(in the rows, 128 means zero)
Rows swapped in pairs by one turn or mirror: which row each one swaps with:
The rows were stretched afterwards, more along some directions than others.
gal: [148 148 133 130 143  82 121 149 115 148 141 114 140 126 141 131 149 154
 142 148 131 142 125 151 138 127 128 136]
Sefi: [116 147 119 155 141 111 121 144  94 152 130 136 122 137 164 142 143 155
 135 138 136 131 102 146 122 144 133 132]
Nog: [ 89 139  98 151 111 120 123 142 129 150 159 106 103 157 170 131 113 175
 117 122 133 137 140 146 135 138 154 138]
Kepu: [ 94 138 116 134 119 113 136 135 110 148 138 126 119 137 167 139 104 170
  98 130 126 130 108 134 132 110 123 134]
rone: [108 152 110 119 125 108 133 132 116 150 146 150 117 120 157 145 117 154
 122 117 147 125  92 133 128 125 125 135]
Ded: [103 149 116 130 120 102 135 147 116 147 141 121 116 135 171 138 108 185
 104 131 130 132 113 127 125 111 118 126]
Muda: [108 155 115 120 135 106 133 142 113 152 145 157 119 113 164 152 121 156
 134 123 158 135  91 138 133 128 121 133]
Fodug: [106 154 122 139 129  98 112 154 120 155 132 126 127 141 141 136 134 166
 122 141 135 157 112 161 139 134 149 121]
Veg: [109 175 111  95 133 134 110 132  94 151 141 124 125 138 145 137 132 178
 153 104 143 135 120 141 132 111 148 135]
tur: [127 153 121 147 110  86 139 142 116 154 144 138 125 127 134 135 144 128
 124 131 118 146 116 124 112 120 119 142]
Kan: [ 90 125 130 119 110 110 129 135 110 148 161 143 109 122 146 180 128 142
 132 127 141 135 105 161 126 112 133 145]
fozon: [ 91 129 129 124 111 102 128 139 113 147 159 138 114 117 149 180 129 135
 133 127 142 144  95 161 127 114 135 151]
rudoz: [ 81 137 113 151 104  96 121 156 135 173 179 135 135 129 151 149 129 154
 125 133 133 149 102 153 135 122 166 136]
Pabom: [ 96 149 114 125 131 108 130 154 137 156 161 143 108 119 179 158 122 159
 100 122 153 147  96 152 132 122 133 146]
boki: [ 76 165 135 141 113 126 145 133 114 142 158 136  89 140 147 148 109 147
 137 134 141 158 141 152 143 139 137 128]
niru: [104 159 102 127 141 148 125 136 108 145 148  98  92 149 171 150 110 179
 132 117 145 140 163 163 130 129 124 130]
sefum: [129 183 118 119 155 152 137 128  94 140 120 134 126 145 158 118 136 171
 148 125 149 131 133 147 128 126 128 129]
Pabo: [102 150 130 122 111  82 125 132 120 137 166 142 118 141 124 134 127 132
 136 147 144 160 116 150 138 146 137 129]
Vegat: [143 140 123 120 133  96 122 137 127 136 150 136 143 123 133 120 136 138
 139 131 140 135  99 139 126 128 152 119]
movit: [145 151 123  98 144  94 126 122 124 137 144 127 138 131 132 122 135 143
 142 116 139 126  94 134 127 126 141 129]
tev: [144 141 109 113 140 102 123 128 122 135 146 128 141 130 140 119 137 140
 131 125 146 128  98 146 122 124 148 133]
Vonev: [ 97 152 112 161 114 120 115 141 121 159 155 133 142 143 155 139 132 164
 133 136 124 144 113 146 116 126 152 131]
Vabu: [118 176 112  98 133 125 109 143  97 151 141 115 129 142 150 133 131 187
 158 107 137 137 120 143 133 113 149 130]
Ditol: [ 74 158 136 142 117 111 144 127 108 143 155 144  95 144 149 152 116 143
 125 136 145 156 133 148 143 132 135 133]
sozam: [ 76 130 107 117 114  95 119 127  91 136 150 136 124 138 137 142 136 157
 141 109 147 137 111 135 135 120 154 133]
guloz: [ 71 135 104 111 117  93 110 142  96 143 154 126 118 152 152 140 136 190
 143  96 147 130 108 140 132 113 152 121]
Vud: [104 138 104 164 106 114 127 148 130 143 159 106 106 147 161 133 114 156
 115 133 138 143 149 148 131 137 148 142]
Vene: [125 168 123 142 129 107 122 157 125 153 135 127 132 140 139 123 133 157
 123 149 135 161 125 164 128 138 149 119]
mepe: [ 77 135 107 107 132  92 111 133  89 139 139 125 128 151 147 144 136 182
 146 107 153 125 101 139 135 116 150 128]
gasog: [120 175 112  99 141 129 109 142  98 155 143 119 127 137 152 136 129 178
 156 110 146 140 121 139 134 114 145 132]
Buro: [129 149 138 136 144 113 121 139  92 148 116 133 121 134 159 145 137 159
 129 136 128 128 103 135 117 134 113 130]
teli: [131 173 119 112 152 145 132 116  91 127 117 124 117 142 156 124 132 161
 144 117 144 130 133 139 124 121 113 136]
fas: [ 70 156 135 137 111 114 135 134 104 148 157 141  92 140 145 159 113 149
 134 134 139 154 134 150 141 137 127 131]
tepef: [133 173 120 114 151 150 136 117  85 133 113 127 126 144 154 123 132 155
 148 122 141 133 134 142 126 119 120 133]
guz: [141 138 118 118 133  91 130 131 124 136 145 142 143 124 137 117 138 130
 131 127 145 137  97 136 130 129 148 130]
nus: [116 151 112 129 125 107 134 142 118 151 150 148 120 116 165 146 115 154
 123 125 146 132  96 133 126 127 127 135]
Ges: [104 158 122 137 125  97 112 160 122 155 136 133 125 139 138 133 132 163
 125 142 134 164 113 158 137 137 148 116]
mevu: [103 164 124 143 130 101 119 153 123 156 135 123 122 132 144 135 134 165
 123 145 135 163 107 166 145 134 154 121]
Sizam: [ 94 144 114 124 124 111 134 135 115 146 140 112 105 146 173 153 102 190
 103 123 133 124 109 137 133 103 117 128]
matak: [113 161  99 114 146 145 121 129 102 136 141  92  98 152 160 153 116 169
 137 108 151 122 159 161 120 121 117 136]
sef: [ 97 165 116 145 126 118 120 149 126 154 147 135 131 141 161 136 127 176
 133 134 130 143 126 146 115 129 129 122]
kaba: [ 99 160 119 111 113  96 125 132 123 137 162 135 115 145 129 138 127 139
 138 144 146 156 114 154 136 144 143 125]
Liga: [ 89 127 119 123 131 105 128 146 124 157 163 149 112 124 168 163 128 149
 112 119 153 137  92 150 135 116 132 146]
defa: [122 155 120 145 115  86 138 140 118 154 143 140 128 133 132 133 141 129
 128 135 121 147 116 125 118 120 123 141]
Tebe: [ 88 136 122 136 111 100 130 145 134 161 177 134 135 133 139 144 130 140
 139 129 140 141 102 157 138 115 164 137]
sov: [152 149 120 137 133  89 131 148 123 140 146 107 136 127 142 122 143 156
 144 144 133 141 141 158 137 139 136 130]
Fetog: [129 157 125 136 121  85 137 132 122 147 137 139 132 130 130 135 146 122
 131 130 126 144 108 122 115 125 123 143]
Nerim: [101 134 121 117 134  97 126 142 138 150 162 140 117 115 162 159 129 151
 113 115 149 134  86 147 129 119 132 148]
Nabun: [104 158 118 113 123  92 120 134 125 141 163 132 120 149 128 136 127 139
 133 144 151 154 112 148 131 141 151 132]
muze: [113 172 100 124 147 162 130 130 101 139 142  95  94 154 165 142 114 174
 135 119 151 130 164 166 121 128 125 138]
mibin: [ 98 153 116 155 113 114 116 140 124 151 152 135 137 154 150 128 130 167
 131 133 120 135 124 141 116 126 151 127]
divuk: [ 88 137 115 116 135 108 126 139 122 153 157 146 108 122 174 157 127 149
 112 116 154 136  92 151 136 119 128 154]
dakal: [129 155 129 137 116  86 142 141 117 151 146 139 127 129 126 129 150 119
 135 130 118 144 115 127 112 112 124 141]
befa: [117 141 131 139 139 117 123 130  92 147 125 136 124 143 157 149 142 148
 133 127 130 119  89 139 124 129 137 145]
pel: [109 146 114 123 127  98 133 136 114 143 142 150 119 124 156 150 121 154
 127 123 152 122  88 132 133 127 124 135]
tura: [131 153 126 140 119  87 139 130 122 150 146 134 125 131 126 138 139 122
 130 131 122 144 119 129 111 124 123 146]
kud: [148 145 113 142 140  77 125 149 118 155 143 119 153 128 146 121 156 157
 142 146 138 144 119 151 132 136 151 138]
Vad: [126 149 129 147 115  84 139 135 107 148 143 135 125 133 122 127 150 121
 134 126 117 131 118 125 113 113 118 141]
bepi: [139 139 116 117 135  97 128 129 133 128 149 137 140 133 128 122 134 135
 139 132 150 129 102 143 131 137 154 126]
Gugi: [105 162 122 142 137 106 121 154 126 147 128 121 118 144 144 128 129 165
 124 146 140 157 123 165 144 139 147 115]
sipu: [113 155  97 129 135 155 119 133 105 140 150 100  95 140 165 152 115 165
 130 120 147 130 163 163 117 125 128 134]
ligik: [109 165 119 141 129 113 118 162 131 161 139 130 127 133 149 134 134 165
 120 144 141 164 114 163 132 138 148 123]
dat: [109 168 114  94 143 127 109 134  90 147 137 124 127 138 150 142 133 175
 161 109 154 135 119 145 139 115 142 135]
dobon: [ 86 145 113 135 115 106 123 154 130 165 170 124 133 136 154 141 128 158
 130 124 137 144 112 157 131 116 151 121]
rikek: [132 184 124 105 148 148 137 122  96 134 123 127 124 153 150 115 130 163
 156 120 133 135 133 140 127 122 126 134]
Pamob: [123 179 122 110 158 142 141 117  84 133 117 132 123 150 155 117 135 158
 158 123 148 134 129 143 138 123 120 136]

Swapped with movit: sefum
Swapped with gasog: Muda
Swapped with rudoz: fas
Swapped with dakal: Gugi
Swapped with Fetog: Vene
Swapped with Vonev: Pabo
Swapped with tepef: guz
Swapped with muze: Nerim

